Each path below is one point turned by a fixed rotation once a step. After each direction that follows a path, write how fast that rotation turns it, in deg/step (0 if it stays still).
Each turn is a multiple of 5 degrees from 10 to 175, or 0.
Each row of a path follows its step; steps can be skipped.

step 0: [-12  10 -12  22  -3 -14 -18  14 -20 -19   1   5  20   3  15  -8   7  22
  -7  22  10 -29  -6 -20  13  21   5 -19  15  18 -33   1   5  13 -25   0
  -1   4   9 -16  -4]
step 2: [  2 -13   9   5 -11  16  -8  13 -15 -10 -10  43  20   5  -7  10   7   0
  -8 -13  15 -32   5 -13 -12  10  -7   6  14  -1 -30 -13  -3   9  -4  21
 -11 -29  26   5 -21]
step 3: [-27  29 -16   4  -9  -9  -6 -22 -16 -15 -16  22   6  -4 -10  29 -30  12
 -12   8  -2  28   8 -11  11 -27  14   8  17  -7 -13   8  -1   8  -5   1
   7  -2 -16  11 -15]
step 5: [-28  17  14  33 -19   8   0  -8  -2 -20 -20  -3  25 -16 -18   6 -11 -20
   5 -14  -8  -1  -9   2   4   4  10  19  13   3  -2   7 -21   1   0 -34
 -18 -10 -19  -1 -27]
step 11: [  8   7  -1 -17  -7  -7 -13 -11 -27 -13  10 -36  -7 -16   5   9 -18  -6
   9  13  -4 -20  15   8   2  -4  12  28   3  21  17   1  13 -25 -21 -13
  13  21  19  25  12]
step 13: [ 11  -1  16  -2   2  22  -3   7 -17   5  19 -29  15 -21  16 -25  -7   5
 -11  37  35 -12   6  24   8  -7   5   7   3   9  -3  -9  -5   6 -21  -8
  -9  15   4  14 -26]
step 16: [  4 -37   1  -6 -18 -15 -12 -15  -8 -21  21  10  12   1 -11  11 -23  14
 -27   8   8 -19  17 -10 -21   6   1  18  19  -2 -31  -7  -6  13  -6  17
  -2 -21   3   8 -14]
step 20: [  4  27 -20  -6 -22 -12  25  19   0  26  -2  15   3  17   0  12 -15 -15
  -2 -33   0   8   8 -36  19   1 -19  -4 -10 -26  -3  -1  -6   5 -28   1
  -9  -4 -14   1 -12]
step 22: [ 15  12  19  -8 -18  -6  12  14  -3 -24  -6  15   8   5  11  10 -20 -40
  19  -7  -9  33   6 -18   2   8   9  25 -10 -16 -17  17  17   3  -5  -2
  -3  -3 -24 -10  18]
[-5  4  2  5  2 -4  7  5  7  9  5  0 -2  0 -2 -4  7 -6 -5  5  8 -1 -5  2
 17  2 -3  5 -2 -1 -9 -8  5  6 -8  3  1 -3  4 -1  4] : 55
[ -7  -7   0   5  -2   2   6   1  -9   9   4  -1   8  -1  -2  -3   8   0
   1  13  -6  -2   3  -2  -5  -3   1   6  -4  -9   4  -5   5 -13   7  -6
   4   3  -4   4   5] : 20
[  6  -2   8  -3  -2  -3  -1  11   3   6   6  -2   0  -7   0   1   4  -1
  -8   0  -2  12   5  13 -11   5   9   2   3  -2  -9   1  -8  -3  -1   0
  -2  -5   1  -3  -1] : 125
[  2  -1  -7  -4   0   9   3  -6  -2   1  -4  -1   1  -2 -12  -9  -4  -1
 -10  -2   1  -6   6   4   2   2  -5   1 -15  -6 -11   7  -8   2   4  -3
  -6   0   1   0   1] : 100
[  0  -3   3   9  -5   0  -1   1  -6   1   4  -8  -8   2   3   7   1   2
   2  -1   2  -4   1   3   9   4  -3 -11  -9   3   2  -3  -8 -11  -6  -8
  -3   1  -5 -11  -9] : 55
[ -4  -6 -10   6  -4  -2  -3   3  -6  -3   0   4  -5   6  -4   2   5  -4
  -5  -2  -7  -4   4  12  -2  -1   1   0   8   1   4  -5   4  16   2 -12
  -5   2   0  -7   5] : 155
[  2   2  -4  -2  -4  -1  -7   4   8   2   2  -1   2 -10  -9   8   7   4
  10  -4  -8  -8   3   0   2   5  -3   4  -5  -8   5   0  -2   6  -2   0
  13  -1   7   2  -9] : 80
[  1   1   0   7   0  -9 -11  -7   5   4   0  13   0   2   3  -7   0  -3
   1  -6  -8  -3   0   2   5 -10   0   3   5 -10  -4   0  -5  -7  -2   2
  -8  -5  -6   3  -7] : 25

step 0: [-12 -16  13  -1 -10   8   1   2   9 -40 -15   2   4  20  29 -32 -12  19
  18 -23  21  14   3 -24  19  13 -20  45 -19  -3   0   1   2  -3 -17  -6
  -6 -11  21  11 -21]
step 3: [ 10   3 -38  36   7  26 -21  -3  -2  -9  -2  19 -10 -14 -41   8 -25  10
 -13  19 -10  13   4  -9  -4  -2   3 -26 -15  -7  30   9  -4 -14  16  -2
 -13  13  13 -24  30]
step 4: [ -8   0  -7  16  17 -21   2  12 -26 -22 -18  -8  -1   7   9 -15   3  -6
  11 -44  -1   8  -2  39  -5   2  27 -14  11  35 -23  21  10 -14   9   0
   9  22 -26 -22   0]
step 5: [-11   4   6  20 -28   0 -11 -28 -19   1  14   2  -3 -12 -11  14 -32  20
 -17 -15  -7  -1 -31  27 -15 -12 -16  27 -24  -3   8 -26  13   8 -28 -19
 -26  -1   2 -21  12]
step 7: [-13  12   4  -2 -46   4  -3 -20  -3  31  28   1  -3  16   0  15  -5 -23
  -9 -12   5  15  12 -26  22  -3   5   1  23   1  28 -34 -16  -9 -23 -18
  -2  -1 -26  16   6]
step 10: [ -2  16  29   2  22 -30   0   7 -12 -27  27   3 -26   2 -21 -15   2  -9
 -12   8   8   4 -39  27  -1  -5 -13  11  18  -9  -2  21  23   7  33  30
 -15   5   0  15   8]
step 13: [ -8   0  -7  -3 -10  32   2  12 -14  -1  11 -10  14 -19  43   4  16  10
   5  23  -9  -1  -2 -15  51   0 -10  20 -13  35  -1 -21 -14 -16  -1   8
   4  -1 -23 -26  -1]
step 14: [  5  -3 -22  -8  20  -9  10   8 -12  20  17  -7 -11 -31 -18   5   8 -34
 -14   0 -16 -18  12  -7 -16  33  34  -9 -34  -3  24 -12  -6  41  11  -5
   3  -8   7 -11 -14]
step 20: [-13  29  -2   8 -14   2  10  -8  -6  20   8  30  16   7   6 -15  18 -15
  13 -10 -13  31  23 -11 -33   9 -16   6 -35 -10   5  -6 -33  20  12  21
  10  15   2   3  33]
[  5   3  -9  -6  -4   3  -1  -4   9 -15  -3  12  -9   0  -1   2   0   3
  -2  -2   5  -4   3  -5   1  -7   7   4  -4  -5  -4   1   0  -8   5  -7
   8  -5   6   1   3] : 120
[  4  -1  13   0   5  -1   1   8 -10 -11  -2  -4 -12   4   4 -10  -2  -5
  -1   6   0  -2   6   1  -9  -6   6  -4   4  -4   0  -2  -3   3  -3   2
   6  -3   1  -8  -6] : 170
[  1  -7   8   3  -3  -3  -2  -1   4   3   8   5   1  -3  -4  -9   6   5
  -1   1   4  -6   6  -6   2   6   2  10  -5   7   2  -6 -16   4  -1  -5
   8   6  -2   4  -6] : 55
[ -7  -8   1  -3  -1 -10  -7   2   3   4  -9  -2   5  13  -6   1   0   7
  -3  -1   6   3   1  -4  -8  -6  -3  -3  -2  10   6   3  -3  -6   2  -2
  -2  -7   9  -8  -4] : 10
[  1   2   5   2   8   4  11   0   5   0  -2   5   3  -1   1  -5 -10   5
 -11  -3   9  -5   4 -13  -2   0   1  -1  12   4   1   4   4   2   3   5
  -9   1   0   7   0] : 45
[ -5  -5   4   1   2   5  -9   2  -4  -9  10   2   5  -4   8   2  -8  10
   0   1  -5   8  -5   0   4 -11  -6   6  -1  -6   4  -2  -8   2   9   4
  -5  -5   3   3   0] : 140

step 1: [ -2 -10 -31  21  16  17  -3   1   9  24  13   1   9   5   8 -13 -38 -11
  -3 -12   1  22  -4  -9  33  40  -5   4   1  -2   0  10  -3   1  11 -21
   6 -27   8  25 -11]
step 2: [ 21   5  24  -2  27 -17 -11  -8  -3   2 -18  -1  -3 -22  12 -10  -3  -2
  -2   7 -12   5  24  -7   6  21  14 -41  17 -15 -17 -23  29  -6  -1  13
  10 -35  13   8 -18]
step 4: [ -3  -1   2  -7   9  19   0  40  -1 -16 -14 -20  14 -17  10   9 -16 -13
 -11  20   8 -29 -22  14 -21   8  17 -14  11   2  10  37  -4 -11   4 -25
   2  18 -27 -11   9]
step 5: [ 12  11   6 -10  16   1   5   9 -19 -17  15  16  24  -7  21 -17  40 -19
  -8  -3  28  -2   8 -21  -7  11 -12  23  -6   9  -4  37  24   8 -11   1
  13  16  -3  22   1]
step 7: [ 12 -21  25 -10   5   1   0 -18   0 -22  16  23  -7   5 -40  18 -22  -2
   8  23 -11  18  29   0 -28  -9  28 -11  -3 -18  12  -1 -10  12 -10  25
  -6   1 -17   3  -1]
step 8: [ -4   5  -7 -22   6   2  -2   3 -12  11  10  -5  -8  -7 -35  -8   5   7
 -16  -2  10  35 -23  49 -23 -23   0  13 -20  18 -29  -2 -15   2 -12   5
 -10  -9 -10  -3  17]
step 11: [ -8 -18 -17  -8  -6 -22 -18 -26  15  20  31  -7   2  -2   2  10   0  -3
  17 -22  16 -27 -26  -1 -14  11  26 -10  24   3  -3 -33  -5  -4   5  15
  -6  -1  13  -3 -36]
step 15: [  2   9  -9  22  -8  15 -14  10   1 -22  29   0   1  -5   5 -31   9  16
  21  -5 -10  16  20   6  -1  -4  -7 -27  30   8  10  11   5 -16  15   9
   2  45  25 -26   8]
step 17: [-15   4 -26   4  24   3  30  -5  14  16 -14  30 -13   2  -4  -5 -21  -8
 -12  -4 -29  16   9  18  -7  17  -3   5  18   8  -8  19  17   0  -7  10
  24 -25 -22  26  20]
[ -8 -10  -2  -7   4  -7  -5   2  13   2  11   3  -4   0  -2   4   1   1
  -1  -1  -4   5   8  -2   5  10   3   3   2  -5   3  -5  -1   0  -5   8
   6  -9  -3  10   0] : 70
[ -1   4  -3  10  -6   4  -5   4   4  -3   3  -6  -5   4   5   6 -11  -9
   4   0 -10  10  -6  -4  -1  -2  -9  -2   7  -7   7   6  -2   2  -2   0
   0   2 -10  -3  -3] : 130
[  0  -5   5   3   2  -5   3   6  -6   2   1   6  -4   6 -16  -3  -3   7
   1  -4  -8  -4  -4   2  -4  -7  -5   3  -2   5   2   9   4   1  -8   9
  10   9  -3   4   2] : 35
[ -5  -4  -4  10  -2  -4   6   3   4   4  -4  -6  -5   6   7 -10  -6   6
   1  -3  -2   1   4   1   6   0   4  -2   8   6   3  -6   0   2  -9  -7
   3   4  16  -2  -6] : 25
[ -2  -1  10  -4  -2   9  -9  -2   6   1   1  13  -4   0   0   5  -8  -1
  -4   2   8  -2  -3   9   3  -5   1   1  11   1  -1  -8   4   1  -4   7
   1   4   3 -13   1] : 85
[  2   4  -3   9   6   8  -5  -3   6 -10   2  -1   7   4   0  -5  -4  12
   5   3  -1  -5  -2  -4   1   3   6  -4  -4   4   0  -7   8   2 -10  -2
  -2  -3 -12  -1  10] : 135
[  3  -4   9   4  -4  -2  -3   2  -2 -10  -2   4   3  -2   2  -3   4   0
  -8 -13   0   1  -2   8   4   4  -9  -6   7   2  -2  -5  -5  13   1  -5
  -3   0  -3  11   3] : 100
